array([[0, 5, 2, 2],
       [1, 7, 4, 1],
       [4, 8, 3, 2]]) ans = 8

array([[452,  94, 270, 329, 200, 240,  89],
       [264,  20, 228, 467, 101, 471, 493],
       [343, 210, 780, 979, 151, 435, 473]]) ans = 151

array([[  6,   8,   9, -36,  -9],
       [  3,  21,  28, -15,  37],
       [ 38, -16,  16,  19, -15]]) ans = 16

array([[273, 582, 628, 612, 724, 463],
       [ 99, 350, 600, 599, 509, 647],
       [633, 592, 543, 765, 714, 502]]) ans = 765

array([[46, 48, 56, 51, 49, 50],
       [30, 26, 93, 72, 22, 47],
       [22, 54, 72, 81, 22, 49]]) ans = 81

array([[38, 82,  3, 24],
       [71, 15, 16, 14],
       [71,  5, 46, 72]]) ans = 5
---
-41.3  -29.8   13.6   -9.5  -61.1   28.7
-20.4   25.5   -9.8  -55.5  -27.0  -15.5
-52.2   60.5  -34.5   40.2  -52.9  -20.7
⇒ 60.5

-29.1  -17.6    7.6  -55.6    4.8  -60.0   44.9
-28.3  -13.3  -24.4   -8.1  -15.6  -42.3   36.4
⇒ 44.9

-10.9   -8.3   70.5   16.7   -8.9    7.9
-21.8   -1.2   34.6   32.3   -8.6   21.7
  2.0  -22.9   -9.6   32.6  -16.0   34.0
⇒ 70.5

  4.1   52.0   -7.7  -25.3  -59.8 ⇒ 52.0

 47.5  -24.8   52.0   34.4  -41.0 ⇒ 52.0

 48.2  -68.3    6.7    2.2   56.1 ⇒ 56.1
---
array([[ -1.6, -38.4, -17.0,   4.2, -52.2,  -3.7],
       [ 34.5,   8.4, -34.4,  35.7,  -4.5, -27.7],
       [-48.1,  -2.1,  38.5, -22.1,   5.5,  13.8]]) >> -1.6

array([[  6.9,  30.6,  46.7, -21.1,  14.0],
       [-10.1, -24.1,  33.2,  22.2,  -1.4],
       [  5.5,  56.4, -13.4,  25.7,  24.5]]) >> 6.9

array([[ 24.1,   0.4,  12.1,  13.4, -22.8,  15.6, -19.7],
       [-47.5, -62.3,  18.7,  11.6,  -0.7,  40.7,  -1.4],
       [-43.7, -54.8, -33.0, -65.9, -20.2, -52.6, -16.0]]) >> 24.1

array([[ 26.0, -69.8,  -2.0,   1.6, -26.5,  15.4,  -4.5],
       [-22.2,  67.6,  -1.1,   0.6,  29.2,  -0.8, -10.8],
       [ 20.4, -57.0,  -3.3,  -0.3, -18.8, -23.4,  32.7]]) >> 26.0

array([[-24.1,  -4.9, -35.9,   9.7, -57.4],
       [-45.9,  -4.3,   1.2,  23.7, -47.1],
       [  4.6,  -9.7,  17.0, -17.3,   7.8]]) >> -24.1

array([[-64.8, -22.0,  64.9,  -8.4,  24.8,  16.6, -20.2],
       [ 60.1,  38.7, -17.7,  10.1, -34.2,  12.2,  34.5],
       [-18.8,   5.4,  43.5,  -3.0,   3.0,  25.1,   6.5]]) >> -64.8

array([[ 40.8, -22.9,  33.3, -13.9, -24.3],
       [ 21.3,  -9.0,  -9.8,  -1.5,  14.3],
       [ -0.8, -57.9, -22.4, -43.6,  64.3]]) >> 40.8

array([[15.7, 56.5, 46.3, -0.3],
       [16.8, 15.1, 31.0,  8.7],
       [14.9, 32.5, 31.9,  0.4]]) >> 15.7

array([[  2.4, -69.0, -12.9, -12.3],
       [ 24.0, -40.5,  11.9, -62.6],
       [ 33.9,  -8.7,  18.9, -67.7]]) >> 2.4

array([[-19.3,  27.4,  -6.3,  17.5],
       [-33.5, -60.9,  42.3,   9.6],
       [-38.9,  64.4, -18.2, -14.5]]) >> -19.3
---
[[-0.10 -0.14  0.10  0.09  0.10  0.13]
 [-0.12 -0.14  0.06 -0.04  0.04 -0.07]
 [ 0.04  0.07  0.14  0.03  0.18  0.05]] gives -0.10

[-150.8 -109.0   99.3  -66.9] gives -150.8

[[ 0.025 -0.106  0.056  0.089 -0.133]
 [ 0.002 -0.106  0.062 -0.047 -0.089]
 [ 0.005 -0.060  0.118 -0.046  0.008]] gives 0.025

[ 0.14  0.07  0.02 -0.01  0.04 -0.01 -0.17] gives 0.14

[ -0.3  -7.6 -19.1  12.0   2.2  17.4] gives -0.3

[-1.3 -1.4  0.0 -1.0 -0.4  0.0  1.2] gives -1.3
